In the data rows, 128 means zero.
Some points, each followed by its number:
[185 134  58 158 157  91 200 117 133 115 140 134 106 195  92 156 118 111 129 112  95 157  19  80 140 111 178 141  90 133 207 192  46 107 175 107  75 134  46 104 201 178 130 108  57 113 104  90 125 172 130 113  61 124 152 101 128  90 138 157 144 144  86 186 162 134  69 158 148 147 115 131 168 135 139 114 122 142 158 140 130 154 166 147  74  82 118 102 171 134 119  85 144 229 147 162 186 132 176 139  84 101 149 129 182 163 167 104  59 122 102 101 114 139  56  68 151 132  50 185  67 150  89 140 132 168 103  64] 0
[ 86 115 160  92 117 160  72 112 163 134 122 117 140 101 150 134 138 155 141 145 115  99 213 152 146 175 102 124 164 105 108 144 165 125 109 166 148 113 168 120 135 124 132 141 173 109 147 164  88 100 129 151 182 130 101 154 129 169 151  96  98  96 133 100 108 109 181 114 120 142 143 109 107 167 111 158  99 120 109 159 114  99  89 135 155 159 130 121 111 124 157 167 113  96 140 130 109 119 104 127 145 167 140 119 102  99 142 137 150  99 151 150 120 108 177 171 112 131 154  84 141 105 140  93 135 112 187 189] 1
[176 131  59 134 129 160 146 146 157 165 163 140 160 151 132 166 114 157 193  88 112 143 160 154 137 142 172 121 178 189 128 133  37 146 132 159 101 157 122 155 182 159 105 172 105 206 128 139 124 111 195 117 180  87 124 172 108  68 119 124 102 115 115 116 168 155 127 121 131 121 126 165 179  89  96 157 178 126 128 166 179 157 137 181 125 195 103  76  89 119 189 147  67 203 127  89 129 148 139 155 137 136 196 153 158 142 100 154 113 195 186 142 109 255 128 168 105  95  99 130 138  76  99 106 175 151  96 124] 2
[145 143 121 127  76  95 117 189 132 154 147  68 162 139 183 124 130  96  77  75  84  92  58 145 134 175 206 161 131 186 164 144 208  74  96 115  96 134  68 144 187 143 140 111 113  75  53  85 110 169 221  67  81  85 158  94 104 103  89 196 141 195 139 100 198 112  50 143 123 122 165  76  46 124 158 117 122 239 179  55 107 147 137 135 140 130 148 159 148  90 174 122  96 146  92 121 181 184 136 168  44  65  85 134 255 197 203 176 165 179 174 103 156 128  51  48  81 101  51 131 175 122  92 108 136  85  77 132] 3
[114 137 146 124 154 208  70 101 125 119 120 136 116  85 107  92 155 177 168 173 115 126 140 108 130 117  54 118 144 159  45 131 103 126 126 190 129  85 236 239 150  47 128  85  97 147 138 188 103 123 110  82 192 142  72 136 134 180 135  92 101  82 161 116 130 124 184 140 113 133 192  96 166 167 112 143 126 114 118 188  75  46 115 170 160 161 157 127 162 141 128 150 108  68 186  99  50  57  26 110 165 101 139 126  68 128  98 100 100 128 152 148 123 162 130 150 171 154 124  76 130 105 240 157 101  97 216 133] 4
[ 98 141 159 112 142 147  94 126 123 115 108 126 110 101 136  84 112 100  82 158 148 134 153 123 113 135  70 143 100 108 110  83 137 162 108 145 186 113 196 157  65  80 154 104 130  93 164 141 172 106  81 121 144 153  96 122 124 137 131 104 136 144 134 144  68 107 147 150 118 102 129 143  97 123 111 119 103  89 122 131 112  96 124 129 131 112 126 165 154 140  78 130 148  54 153 115 105 124  98 105 159 145 106 109  57  88  85  75 136 107 127 101 145  83 152 145 174 136 147 117 130 141 180 139  96  90 163 132] 5
[151 113 104 164 143 133 146 139 123 142 163 126 110 132  68 134 119 147 140 141 113 147  88  75 134  94 106 132 121 152 113 144 141 113 140 127 115 120 129 162 164  99  98 111  86 103 148 148 148 111 131  99  93 128 136 133  98 117 121 137 120 137 125 134 142 127 128 128 130 132 190  95 162 102 125  99 142 144 143 118  80  87 105 109 107 102 147 130 146 134 154 122 123 122 150  92 117 103  81 122 144  99  89 139 118 189 109 111 153 135 128 143 141 109 131 111 140 124  71 137 128 127 111 108 145 152 130  95] 6
[157 121  88 109  92  65 161 147 155 158 187  95 128 146 151 166 141 105 107  83 109  76  40 137 116 170 221 152 104 123 202 161 168  53 155  67  33 157  32  58 195 151 130 147 144  93  51  77  72 155 213  92  59 106 180 126 172 107  99 146 176 158 142 109 217 141  84 106 168 139 135  72  83 134 168 126 150 185 170  71  99 149 118 116 166 143 131 123 126  75 179 131  77 218 105 178 208 153 202 160  94  91  74 158 243 161 209 186 160 167 132 147 145  85  74  62  35 113  48 157 165 150  82  61 179  90  78 132] 7
[ 56 129 204 109 121 137  58 148 154  99  84  98 131  58 162 144 139 142 112 130 141  88 245 164 152 184 122 102 168  86  95 159 227 126  38 164 168 134 145  87 108 126 131 160 222  96 136 117 136  50 105 163 217 135 102 123 106 184 134 115 131  78 109  99  65  80 155  60 133 117 119  95  73 140  76 144  90 139  95 135 153 127 113  91 182 142 146 162  88 141 133 148 117  68 106 161 102 132 134 112 155 178 121  82  95  70 121 150 159  65 143 158 134  70 194 176 131 118 203  62 180 116 108 115 156 165 145 210] 8
[200 150  92 122 144 105 154 193 112 149 175 135 159 187 139 114 124  56  76 108 144 165   6 108 167  78 155 174  93 160 192 131  96 131 105  89 134 118 102 151 179 123 144 101  62 140 148 109 191 186 156  64  38 136 151  91  94  35 154 148  96 184  92 143 189 133  88 172 156 144 114 118 122  89 151 107 142 169 166 103 140 151 172 187  41  99 133 125 172 114 115  63 155 157 142 108 163 155 151 140 100  79 116 132 169 171 104  69 141 171 120  66 134 132  45  69 113 127  42 188  81 143  83 119  88 105  68  76] 9
[133 120 139 131 131 149 132 148 119  85 100 161 126 124 154 164 181 127 106 135 161 166 221 135 196 121 121 122 115 157 120 107 150 197 114 134 200 142 108 113 101 163 154 166 129 171 170 110 179 104  59 191 162 147 135 128 173 108 178 123 124  97  97 109  69  56 131  98  92 164  95 154  92 105  88 106  42 120  75 139 220 106 157 106 109  95 118 140 121 120 166 120 183  94 129 132 142 155 103 171  84 170 160  57  41  81  87  60 150  92  66 100 124 153 134 112 198 109 147 138  82  85  99 180 111 206 115 180] 10
[158 127 135 123 155 130 156 159 127 109 123 166  96 153 128 104 107  99  82 147 176 176 106 122 116 104  91 114 122  93 112  55  99 180  83 127 178 129 161 138  47  98 126 102  85 152 159 140 191 103 109 107 101 111  86 126 107  86 181 123 117 165 103 188  79 129 104 159 138  94  64 161 134  96 137 133 160  71 136 126 156 137 198 136  48  77 114 174 159 194  50  73 176  97 125 119 120 126 127 113 156 169 151 132  90 116 103  44  91 117 136 105 106 125 101 150 143 108 172 146  90 143 140 166  73  99 116  76] 11
[ 94 102  94 110 150 155 129 114 160 147 164  87 139  90 108 158  95 152 134 135  70 115  87 123  85 152 148 133 116 130 134 189 116  69 170 149  77 111 139 175 184  89 113  59 127 107  95 150  49 138 170  93 114 100 115 137 157 139  90 130 115 123 140 128 225 151  96 159 139 154 158  79 118 147 168 149 146 188 181 135  58  90  92 181 169 155 139 119 121 160 153 144  62 144 123 139 117  81 123 120 107  89 101 151 221 151 170 209 117 127 166 155 164 145 102 130  91 177  46  89 159 155 146 124 152 105 165  82] 12
[174 127 108 134 154 179  76 116 124 142 117 126 129  82 113  84  98 163 179 166 108 165 122  59 110 110  53 139 157 190  62 113  75 146 131 215 155  89 223 243 163  38 121  88  76 130 154 211 152 124  96  96 130 137  71 132  93 144 108 114  77 107 148 148 128 138 145 162 114 146 194 109 167 130 136 138 162 151 142 198  92 105 123 215 123 130 147 144 154 169 143 127 132  86 196 101  63  86  21 131 178  73 131 147  72 171  78 110  90 138 166 142 117 204 143 163 186 137  93  94 123 124 221 150 134 120 188 109] 13
[ 76 142 160 104 108  92 109 117 142 102 117 106 114 135 175 106 101 142  89 128  95  88 127 157 134 160 153 152  90  69 160 156 192  90 121 107 137  83 117 109 116 177 153 105 146 113 117 120  61 122 114 165 107 148 129  97 119 143  89 158 161 140 113 156 111 120 108 104 126 124 111 107  92 155 168 168 108 143 159  95  93 149 128  86 158 121 145 168 164 148  75 109 130 134  97 155 161 169 156 104 131 154 131 100 148  99 176 145 119  85 115 129 154  67 146 138 116 142 133 115 121 139 148 148 133 106 123 120] 14
[ 49 113 181  98 115 162  69  96 135 109 103 125 123  86 125 162 125 148 126 152  99 112 228 144 121 180  77  98 110  93  71 141 178 135  55 155 152 102 180 119 103 112 118 102 186 100 137 134  82  63  69 166 184 143 117 141 158 205  84 135 143  57 148  81 102 130 186  88 113 115 114  94 118 120  85 161 107 125 119 144 127 101  94  90 199 165 172 156  79 136 126 141  88  82 117 156 111 105 127  81 136 197 104  99 117 104 153 206 138  80 121 173 147 100 192 138 125 151 182  40 165 134 139 104 142 113 166 187] 15
[118 128 123 125 125 128  97 137 141 153 124 104 125 105 158  89 117 133 138 108 113  90 134 140 121 150 175 121 159 161 123 137 139 122 103 136 134 147 115 133 184 128 129 145 106 143 107 143 149 143 159 115 123  88 140 155 107 108 110 170  93 158 133 110 112  99 118 111 124 108 141 130  89 135 126 124 144 172 156 135 114 140 127 148 116 143 154 105 111 112 128 102 115 109 130 149 146 185 139 164 123  83 132  97 152 141 171 145 151 131 193 108 104 143 114 131 105 101 122  98 163  91 137 126 129 104 142 137] 16
Which three points above are nearest to each new point, looking only along the 4 directions in which the numbered points spread most? Their numbers follow each, nearest first.
[154 104 114 114 109  76 177 121 141 120  76 122 124 154 123 141 120  84  89 154 147 141 107  91 156 120 140 121 104  81 176 160 182 102 148 135 112 132  85  75 115 169 134 135 118 106 125  82 100 138  89 134  96 138 149 134 119 116 107 139 118 135  78 134 113 122 109 122 131 112 121 138 158 127 120 103 111 138 137  75 114 159 111  68 101  68 144 127 126 128 119 122 149 165 124 157 142 169 156 142  96 135 104 122 171 118 128 144 127  94  92 105 143  92 142 130 105 139 117 128 120 160  83 138 132 142  84  84] 14 16 6
[192 142 126 147  79  36 157 164 118 143 133 120 128 138 146 114 134 101  95 136 136 116  62  91 156  99 177 133 122 134 174 131 188  84 131  79 134 132  55 110 119 147 144 125 160 115  81  94 146 186 168 143  61 116 182 116 140  98 128 130 118 155  96 112 147  98 117 141 174  90 116 142  90 131 137  87 148 144 168  80 110 145 163  65 107  93 145 117 144 112 156 122 136 178 109 114 182 161 167 158  95  80  91 135 168 142 136  83 161 130  90 119 112  78 103  76  99  98  80 190 147 156  89  98 173 121  62 135] 0 3 16
[162 129 120 124 133 122 168 120 102  96  98 152 160 148 102 196 171 123 167 133 167 161 161 133 159  95 142 134 105 142 144 119  66 173 146 131 109 160  95  99  96 176 128 160 132 187 152 105 119  98  76 158 165 120 134 152 151 139 157 111 149  73 104 103 113 113 130 107 111 113 111 157 182 112  90 131 117  60  94 138 202 144 163  80 126 114 101 106 109 125 128 144 160 160 136 165  97 124 152 135  87 204 159 100 100 104  72 119 121 121  80 111 125 151 148 135 138 122 161 144 106 105 100 123 136 192 117 149] 10 16 11
[ 83 145 140 121 147 131  70 104 146 116 121 137  76 137 141 124  95 147 119 130 122  95 153 139 108 177 102 109 140  91 131 131 126 138 106 113 138  99 165 129 113 107 139 115 111 136 101 156 125 125 111 141 154 110 116 144 122 145 112 129 132 126 124 163  90 111 129 119 130  98  98 124 109 122 137 167 133 107 124 146 137 132 146 151 154 126 140 119 130 186  90 103  97 109 136 157 167 116 151  89 163 165 149 116 133  93 153 135  91  97 142 128 135 111 167 160 125 140 145  94 162 133 158 170 124 146 155 144] 1 16 5
[118 109 120 131 118 191 129 102 139 124 100 159 134 127 123 133 135 122 142 100 108 155 174 151 123 146 118 132 158 154  97 125 112 155 102 153 148 121 183 145 123 117  99 131 119 159 147 143 152 125  96 108 162 125  96 164 130 119 137 138 134 117 140 141 112 148 145 136 115 107 127 154 146 101  95 140 120  93 114 108 190 143 125 185 117 131 131 123 112 137 112 117 122 120 123 132 110 110 126 114 105 162 165 148 136 135 128 143 129 138 117 126 167 188 114 144 142 130 167 103 115 134 120 163 123 173 136 133] 16 6 1
[ 93 117 114 126 158 154  53 152 156 152 162 139 160  95 155  78 110 148 154 111 137  83 123 156 124 109 115 127 181 140  76 109 104 148 136 106 148 137 165 195 149  90 144 110 112 120 147 187 170 140 168 115 107 132 119 135 127  89 124 118  89 160 187 170 108 122 135 162 123 157 151 126 103 154 150 144 144 151 137 196 110  87 125 168 123 178 115 136 119 139 150 118 107  73 163  63  91 130  76 144 181 107 139 141  91 114 141 116  98 123 211 141 106 135 153 173 143 115 152 121 169 113 206 128 113  94 166 125] 6 4 16
[146 134 108 109 129 178 104 137  97 131 125 127 181 126 133 124 142 136 180 100 159 149 160 120 101 142 139 151 159 197  91 110  91 135 107 175 129 125 174 142 177 116 103 149 141 126 125 165 125 106 157  82 145 138 108 164 111 154 122 143 112  71 166 100 170 177 145 105 120 178 177 144 150 107 136 143 156 151 125 163 146 130 137 180 162 186 119 138 126 117 167 158  83 148 157 116  97 114  94 160 144 103 145 142 148 169 113 168 146 187 157 138 132 211 120 128 148 123 132 108 157 112 145  93 176 117 103 135] 16 6 2
[123 155 136 111 155 149 154 132 117 123 103 174 127 129 131 156 151 106 135 134 135 158 212 144 196 106 135 106 153 121 115 106 144 183 100 134 171 135 104 109  69 153 128 185 134 187 179  89 165  87 105 182 178 149 160 151 132 114 160 112 135 103  98  95  86  94 143 115 124 113  91 184 133  82  67  91 112  71  95 136 182 137 143  69 108  88 127 135  95 115 137 122 176 104 128 128 138 123 144 147 104 197 157  94  68  92  92  99 177 123  75 110 123 141 157 132 187 102 191 142 122 123  81 155 130 202 108 185] 10 11 5
[143 154 104 150 118 159 104 169 132 148 123 117 152 150 164  62  79 105 100 114 135 149  77 118  87 116 143 144 178 182 105  34  96 151  97 171 138 147 188 235 165  58 154  77 100 114 113 148 208 158 196  11  97  78  53 136  52  90 119 166  81 173 174 159 162 156  90 159 136 103 164 109 128  97 169 115 163 194 160 123  97 121 185 215 115 138 124 162 181 147 101  72 106 119 100  59 101 153  64 128 161  93 144 164 142 197 113 113  84 186 228  80 115 185  58 116  97 109 103 109 142  94 169 123  83  59 121  66] 6 13 16
